Each row of M is roughly a mix of the hidden directions of one of 3 groups.
M:
[[ 40  22  47  -7   1   0 -46  -9 -14 -40 -37]
 [ 26   4  52 -46   9   3 -57  11   9  16  22]
 [  4 -19 -23 -49  44 -18   7  -3  -7  31  56]
 [  3 -51  39  27  10   9 -22   2  38 -26 -46]
 [ -6 -24 -20 -20 -12 -26 -33  15 -47  50  39]
 [ 21 -67   6 -21   4  -6 -40  14  18  14 -44]
 [ 36  52   7 -47  42  26  16 -23  10  -9 -11]
 [ 16   2 -24  37 -54 -13 -38 -23 -31 -38   6]
 [ 15 -24  34  12 -34   3 -15 -32 -31 -57  33]
 [-15 -38  54  24  26  12   4   3  46  -4 -41]
 [ 20   7 -10 -10 -22  31  15 -50   7 -69   4]
 [-28  -6  -2  42   3  21  52  -3  54 -25 -20]
 [ 11  36 -41 -32  16  31  46  -3  10  24  40]
 [ 14 -50  45  -8   8 -11  -4 -14  27  50  37]
 [  4 -35   5 -59  41   9  17   8  29  40 -17]
 [-48  13  32  13  34 -33  24  30  25  36 -18]
 [ -7  19  30  22   1  29  27  -7  59 -40 -36]
 [  5  28 -50   1 -15 -32 -20  14 -45  30  41]
 [ 19  35  13   7 -38  14 -33 -34 -40 -49   7]
 [-27  60  27  46  -2  13  28  12  -5 -34  18]
 [-45 -17 -15  56 -32  11  39  11  34  -2 -13]
 [-34  46  16   9  40  -2  39  29   3  35  29]
 [  8 -28  27  -4   6  35  15 -37  41 -53 -29]
 [ -4 -41   6   3 -27 -46 -54  12 -43   6  13]
 [-46  28 -22 -10  29 -12  15  58  16  32 -21]
 [ 26  -8  41 -15   3 -28 -65  -4 -36 -15 -24]
 [  1 -44   5 -30  10 -47 -41   7 -27  16  42]
 [ 13 -29  25  -3 -10  32   7 -38  32 -58 -33]
 [-38  -1 -24  44 -18  19  57   2  39  -8 -14]
 [ 30 -32  -7  12 -34  11 -32 -29   5 -62 -22]
 [ 33  -7  53 -23  42 -15 -42 -14   0 -32 -20]
 [ -2 -56  31 -21  15   9  10 -28  40  22 -43]
 [  1  54 -36 -16  21  -2  10  38 -26   2  51]
 [-46 -17 -31  -3  28 -17  37  56  19  17 -12]
 [ 54 -21  38  -3 -17  17 -30 -53  -1   0  27]
 [-33  44   1   3  13 -19  32  13 -18  60  30]
 [ -7 -26 -15 -42  45 -14  16   0  15  29  59]
 [ 45  62   9 -48  15  28  -6 -14  -8  -3  -7]
 [ 25   5 -24 -54  17 -19 -18  -3 -43  27  45]
 [-28  16 -35  22  -1  26  69  -6  37   0  -7]
 [ -2 -40  60  16  13 -14 -30   6  40 -36  -8]
 [ 30   1  19 -42   6 -20 -60   3 -44  20  16]
 [ 32   8   7 -44   2 -17 -53   2 -50  24  18]
 [-17  38 -20  -3  19 -24   7  40 -27  54  37]
 [ 42  -5  32   9 -18  22 -21 -45 -17 -56  10]
 [  2  47 -27  32 -28 -16 -23  29 -45 -18  31]
 [-18  10 -20  37   4  25  63  -9  40 -27 -19]
 [-10 -67  12  47  -5 -33 -27  16 -12 -21  11]
 [-36  23 -43   0  29  -1  28  51  10 -10 -39]
 [ -1  49  26  26  27 -14  13 -25  22  27 -55]
 [ 28 -26 -20   1 -58  -4 -34 -40 -20 -31 -19]
 [  2 -45  46   7   1 -34 -63  10 -15  -7  -7]
 [ 25 -32 -25  -1 -54 -11 -28 -54 -17 -13 -13]
 [ 44 -53  42  -2  -7   9 -12 -40   9  -2  36]
 [ 26  17 -59  -7 -21 -18 -34  13 -42 -11  36]
 [ -1 -38   5 -44  46  10  27 -19  41  34  -9]
 [ 25 -58 -23   1  -2 -25 -60  19  -2  16 -18]
 [-26 -68  -8 -11  12 -13  26  41  16  12  34]
 [-15 -53  53 -10   9 -15  -3  19  16  20  49]
 [-22  25  17  24  21 -34  26 -14  23  57 -39]
 [ 13 -42  11 -46  45  26  13   0  46  -5 -22]
 [ -7  21  10  26   7  35  46  -8  56 -33 -28]
 [ 37  17  56  -9  14   5 -44  -9  -1 -35 -37]
 [ 24  29 -51 -37   7   0  12  -8 -49  26  30]
 [-41 -29 -52  23  -3  -6  45   8   0  34  26]
 [-30 -41 -27 -12  27 -13  32  49  28  34   6]
 [ 22  24 -57  -9 -28 -18 -27   7 -46  -6  36]
 [  5 -58  49 -15   7  -5 -10   7  18  20  52]
 [ -3  40 -44 -10   7 -22   0  25 -36  35  49]
 [-16  26 -16  17  14  34  63 -13  45 -13 -23]
 [-20  82 -17   9  -7  -5 -11   3 -19   4 -40]
 [ -5 -35  74  19   5 -12   3 -11   0 -42  24]
 [ -8 -41  51  31   5  12  -6  -9  39 -20 -47]
 [  4  75 -18  -6   8  25 -22  13 -10 -26 -39]
 [ -8 -21  13 -40  58  12  32   7  39  36  -4]
 [-25  82 -14   6  -1  -5 -10  11 -15   7 -40]
 [-27  22  -3  -4  22 -27  17  24 -14  76  23]
 [-24 -19 -60  -3  14   6  35  46   0 -36 -16]
 [-25  60 -30 -18   1  -5 -17  29  -1  54 -17]
 [-48  13 -35  -1  28 -12  30  58  11   3 -27]
 [-48  51 -19  -3  17 -17   8  44   5  31 -29]
 [-38  27 -20  14  23  -2  28  41  -3 -49 -39]
 [ 27   6 -35 -47  21 -19  -8  -7 -50  23  40]
 [  8 -28  -9 -38   7 -40 -39   5 -42  26  41]
 [-30  13 -63   3  10   2  31  40  -6 -29 -33]
 [-24 -44 -14 -10  12 -24  23  25  25  64  18]
 [ 14  39 -55  11 -16  17   5 -18 -24 -42 -40]
 [  2  33  -8  45 -54 -13 -28   6 -41 -31   8]
 [ -1  20 -26   4  27  25  68 -15  41 -26   6]
 [ 50 -43  16   4 -24  17 -12 -51  -9 -29  27]
 [-42 -35 -53  33 -10 -18  44   3  -4  14  15]]

Here is one row from each group, named. Which group is each of the other rows in?
[-28 -56  -6  23 -21 -41 -34  17 -32  24  12] | (45)
[ 44   8  30  10 -13  24 -22 -45 -15 -56  -1] | (71)
[-23  27  16  -5  52  -1  21  59   9  35  16] | (32)

[ 12 -65  25 -14  19  10 -15  -4  41  -2 -47] | (32)
[  3 -19  35  25   0  30   5 -24  36 -63 -29] | (32)
[ 60 -20 -37 -12 -17  40 -14 -32  -8 -32   5] | (71)
[-18   4  33  37  -6  26  21   0  58 -29 -38] | (45)
[ 26  17  40 -34  48  19   5 -12  49 -28   4] | (45)
[ -8  71 -18   7   5  14  -9  11 -17 -40 -43] | (71)
[-20 -17  36  -6  42  21  45 -29  50   7 -12] | (32)
[-15  19 -51  -7   9  23  66  -4  22  16  28] | (45)
[ -4 -51  47  32   0 -28 -40   9  12 -35 -10] | (45)
